Each named turn below is shown by a few rows before and after it. Which turns, in which order, take the first row of each later pair to the second? The first pair is answered.
turn q10:
[-2.94 -3.29  2.11  0.92 -0.09 -2.50  1.17 -1.79 -3.08 -2.13] => [-0.07 -3.02 -0.54  2.48  1.09 -3.45  2.99 -2.59 -1.41  2.05]
[ 1.27 -0.62 -3.15 -0.22  0.34  4.51  1.71  2.17  1.95 -1.09] => [-1.56 -1.39  0.08 -1.39 -0.66  3.71 -0.05  1.32 -0.45 -4.60]
[-0.35  0.92  1.29  0.28 -0.27 -1.90 -1.16 -0.95  0.00  1.28] => [ 0.52  1.16  0.11  0.50 -0.17 -1.27 -0.91 -0.07  1.05  2.30]
[-1.27 -0.35  1.40 -1.75 -0.09 -2.36  0.64 -1.70  0.98  1.42] => [-0.30  0.05  0.00 -1.77  0.27 -1.53  1.27 -0.85  2.07  2.53]
turn q793:
[-1.30 -1.14  1.51  1.39 -0.14 -0.63  1.72  1.47 -0.57  0.18] => [-0.82 -2.02  0.09  0.68  1.05 -1.15  1.66  0.84 -1.57 -0.32]
[ 1.82 -3.31 -1.16  2.18  2.21 -3.06  2.68 -2.74 -3.56  0.41] => [ 0.95 -2.84 -2.25 -1.59  3.24 -0.34 -0.65 -3.89 -2.35 -3.73]
[ 1.40 -2.81 -2.14  1.98  1.35  0.24  4.05  1.62 -1.66  1.67] => [ 1.16 -3.12 -4.01 -0.78  2.84  1.56  1.73  0.25 -1.58 -1.01]
turn q938:
[-0.58 -0.71  2.17  1.79 -1.31 -0.04  1.45 -0.54  0.68 -2.14] => [-0.32 -1.41 -0.25  0.67 -0.24  1.76  1.66  0.64  1.01 -2.69]
[-0.23 -0.13 -1.13  1.34  0.98 -1.87  0.05 -0.49 -2.81  1.82] => [-1.09 -0.33  0.81  2.20 -0.29 -1.88  0.91 -0.31 -2.09  1.57]
[-0.42  0.96  0.06 -0.19  0.18 -0.31 -0.72 -0.11  1.80  1.22] => [-0.52  1.00  0.33  0.09 -0.08 -0.11 -0.33  0.16  2.07  1.29]
[-0.30  0.08  0.92  0.63 -0.19 -0.69 -1.27  1.69 -3.60  1.60] => [-0.63 -0.19  1.59  1.28 -1.22 -0.23 -0.52  2.47 -3.18  1.05]
turn q664:
[ 1.00 -1.87 -2.63  1.66 -0.59  2.28  2.38  2.13  1.81  1.26] => [ 0.17 -0.46 -3.59 -1.96  1.33  2.92 -2.23  0.89  0.74 -1.10]
[-1.25 -0.64  1.37 -0.11 -1.56  2.25  0.39  3.63  0.03 -1.65] => [-0.62 -0.20  0.54 -0.07 -1.25  3.05  0.62  3.72  1.26 -1.10]
[-1.36  2.16  4.80  0.92 -1.83  0.03 -0.48  2.76  0.00  1.63] => [-0.24  3.02  3.01  0.38 -1.51  1.13 -0.71  2.42  2.73  2.42]
[-0.66 -1.08  2.80  1.87 -2.52  0.31  2.26 -0.15  0.75 -1.10] => [ 0.74  0.45  0.24  0.06 -1.21  2.29  0.42 -0.97  4.03 -0.81]
Now pairs of rows:
(two turns a pair)
[ 0.84 -1.47 -0.45 -1.26  0.05 -0.40  0.62 -3.66  1.79 -2.52] => [ 1.11 -0.49  0.19 -0.84 -0.45  0.64  0.54 -3.01  3.46 -2.01]
q10 q793
[-0.48 -1.24  0.22  1.50 -1.08  0.28  0.28  2.97 -0.66 -1.13] => [-0.56 -1.95  0.12  1.32 -0.45 -1.31  0.02  1.45 -1.97 -1.61]
q10 q793
[-1.90  0.11  1.66 -0.88 -0.19 -0.21 -1.40  1.98 -2.72 -1.14] => [ 0.69  1.59 -0.95 -0.28 -0.20  2.26 -0.20  1.48  2.70  1.29]
q664 q664
[-1.13 -1.40  3.32 -1.82 -2.62  0.60  1.23 -1.43  0.26 -4.73] => [-0.77 -0.80  2.83 -1.18 -3.41  2.39  2.12  0.96  1.61 -3.71]
q938 q793
[ 0.21 -2.35 -1.06 -0.33 -0.25  1.78  2.03 -0.82  0.74 -1.82] => [-0.76 -0.86  0.32 -0.59 -1.10  2.61  0.79 -0.15  1.56 -2.16]
q664 q793
[-0.04  0.85 -1.85 -2.65 -0.14  1.48 -1.73 -3.29  1.52 -2.64] => [-0.26  2.23 -0.19 -1.77 -1.98  2.97 -0.95 -0.94  3.35 -1.78]
q793 q938
[ 0.81  1.57 -0.38 -0.78  0.98 -1.95 -1.59 -1.72 -2.41  0.90] => [ 2.11  1.39 -0.99  0.81  0.22 -1.11  0.93 -1.36  0.15  2.83]
q664 q664
[ 2.14  1.80 -0.74 -0.45  0.90 -0.63 -1.38  0.98  2.65  2.94] => [ 1.29  1.65  1.61  0.47 -0.80 -0.66 -0.46  1.30  3.13  2.47]
q938 q938
[-1.33  2.21  1.57 -2.80  0.59 -0.97 -3.70  0.29 -2.22 -1.48] => [ 0.37  0.18  1.80  2.52 -1.53 -2.06  2.70  2.10 -1.65  2.91]
q664 q10
[-0.45 -0.59  1.38  0.29 -1.82  1.40  1.71 -0.80  2.88 -3.00] => [-1.40 -0.79  1.97 -0.30 -1.46  0.68  0.33 -0.99  1.12 -4.16]
q664 q664
[-2.87 -0.02  5.91  1.17 -1.55 -1.60 -0.13  1.33 -1.65 -2.50] => [ 2.44  2.21  0.54  2.28  0.21 -1.06  1.61 -1.76  4.94  3.68]
q10 q664
[-0.40  1.10  2.26 -2.62 -1.52  0.88 -0.90  0.44  1.48 -1.28] => [ 1.05  1.00  1.75 -0.75 -1.03 -2.39  0.15 -2.30  0.74  1.59]
q10 q10
[-0.59  0.78 -1.84 -0.11 -1.50  0.64  1.17  3.76 -1.49 -0.28] => [ 0.11  1.09 -3.00 -0.60  0.12 -0.90  0.18  2.65 -2.89  0.49]
q793 q938
[-0.99 -0.80  2.09  1.20 -1.55  0.44  1.95 -0.88  0.49 -1.24] => [-1.02  0.42  0.72 -1.34 -0.40  1.22 -1.22 -1.69  1.03 -2.54]
q664 q664
[-0.82  1.95  1.07 -1.59  0.22 -1.72 -3.54  1.50 -2.89 -0.79] => [ 0.04  2.28  1.60  0.21  0.00 -3.39 -2.38  0.60 -2.57  1.42]
q793 q10
[-0.94  0.40 -0.13 -1.44  0.52  1.64 -1.54  1.26 -0.72 -1.82] => [ 0.11 -0.33  0.07  0.56  1.32 -2.21 -0.37 -2.02 -1.81  0.42]
q10 q10
[ 0.00  0.88  2.94  4.53 -1.85 -0.28 -0.38 -0.34 -1.81 -0.96] => [ 2.95  0.99 -0.76  4.77 -0.34  0.32  0.76 -1.23  0.72  1.48]
q664 q793
[-0.33 -0.82  0.54  0.52 -0.13 -0.05  0.05 -2.60 -1.50 -1.76] => [ 0.50 -0.42 -1.14  0.00  0.63  0.50 -0.21 -3.09 -0.27 -1.03]
q10 q793
[ 1.07  1.07 -1.55 -1.15  0.13  1.05 -2.09  0.87  2.79  2.80] => [-0.81 -1.33  1.97  1.32 -1.75 -2.28  0.21  1.74 -2.03  2.15]
q664 q664
[-1.28 -1.10 -0.02 -1.43 -0.41  1.70 -1.41  3.49  0.29  0.44] => [-2.21 -1.86  1.28 -1.53 -0.66  0.24 -1.83  2.17 -1.27 -0.99]
q10 q938
[ 1.57 -2.92 -0.60 -1.68 -0.38  2.21  1.17  0.24  0.85 -2.72] => [ 0.13 -2.64  2.66 -1.17 -1.64  0.69  0.97 -0.74  0.03 -3.08]
q793 q10
[-0.65 -2.24  0.89  0.49 -0.55 -1.76  1.51 -1.66 -1.23 -1.99] => [ 0.71 -0.54 -1.70 -1.65  0.92  0.60 -0.64 -2.63  2.01 -1.65]
q664 q664
[-1.02  0.05  2.69  1.28 -1.50 -0.37  0.86  0.29 -0.71 -0.66] => [ 1.11  1.80 -0.16  0.58 -0.27  0.60  0.33 -0.99  2.39  1.44]
q10 q664
[ 1.97  3.92  1.39  0.51 -1.23 -0.42 -2.11 -0.35  2.21  2.91] => [ 1.42  2.30  0.82  0.49 -2.14  2.54 -0.16  2.03  3.67  1.08]
q938 q938
[-1.04 -0.88 -0.98  0.08  0.64  1.36  2.16  1.48  3.74  1.12] => [-3.47 -1.95  1.31 -0.85  0.82 -0.78  0.33  1.62 -1.27 -1.31]
q664 q664
[ 0.11  0.37  1.48  1.85 -1.13  0.54  2.87 -1.71  1.58 -0.39] => [ 0.86 -0.23 -1.28  0.70  0.03  2.49  2.48 -0.20  2.22 -0.59]
q10 q938
[-0.27 -2.35  2.48  2.75  0.71 -2.98  1.86 -2.83 -1.17 -0.78] => [ 2.23 -2.48 -2.95  0.66  3.03 -0.73  1.64 -2.71  0.81 -0.10]
q10 q793
[ 1.36  0.67 -0.89  0.60 -1.57 -0.50  1.20  1.39  0.31  1.16] => [ 1.69  0.17 -1.41  0.48 -0.59 -1.60  0.60 -0.02 -1.03  1.18]
q793 q938
[ 0.53 -1.23 -0.11  0.52  1.56 -0.80 -0.52  1.87 -4.29  2.48] => [ 1.91 -0.52 -0.49  1.82  0.84 -0.41  0.60  1.36 -1.59  4.41]
q664 q938
[-1.28 -1.02  1.89  0.95 -0.97 -1.13 -0.62 -1.83  1.92 -1.60] => [-0.57 -1.66  0.22  0.51 -0.61  0.75  0.41 -0.77  3.60 -1.58]
q664 q938
[ 1.39 -0.17  0.30  3.17 -0.28 -3.23  3.11 -0.99 -0.97  4.02] => [ 2.29  2.92 -2.84 -0.91  1.98  0.13 -1.42 -2.57  2.84  2.64]
q664 q793
[ 1.71  1.57  1.88  0.38 -2.76 -1.29  1.87 -2.98  2.22  2.02] => [ 2.42 -0.86 -0.33  0.88 -2.17 -0.45  4.34 -1.79  1.45  1.68]
q938 q793
[-1.13 -0.55  1.40  0.01 -1.15  0.20  0.73  0.41  0.05 -1.67] => [-0.32  0.26  0.24 -0.89 -0.42  1.15 -0.31 -0.08  1.78 -1.55]
q664 q664
[ 0.24  2.01  1.70  0.32 -1.25  3.41  1.53  2.77  3.27 -1.26] => [-1.68  1.67  4.16 -1.12 -0.37 -0.92 -1.60 -1.32 -1.05 -3.38]
q664 q10
[ 1.13 -0.31 -1.15 -1.10  0.90 -1.02 -0.12 -1.79 -1.62 -1.66] => [ 0.99 -1.13 -0.79 -0.98  0.31 -0.30  0.36 -1.64 -1.08 -2.38]
q664 q793
[-0.34  3.46  0.28  1.15 -1.61  2.31  1.05  0.83  3.07  0.71] => [-1.44  4.25  2.06  1.25 -1.67  0.76 -0.27  1.46  0.47  0.88]
q664 q793
[-0.61 -1.16 -0.03  0.04 -0.68 -0.64  0.71  0.00 -0.89 -1.20] => [ 0.08 -0.01 -1.22 -1.00  0.04  0.44 -0.21 -0.51  0.96 -1.05]
q664 q664
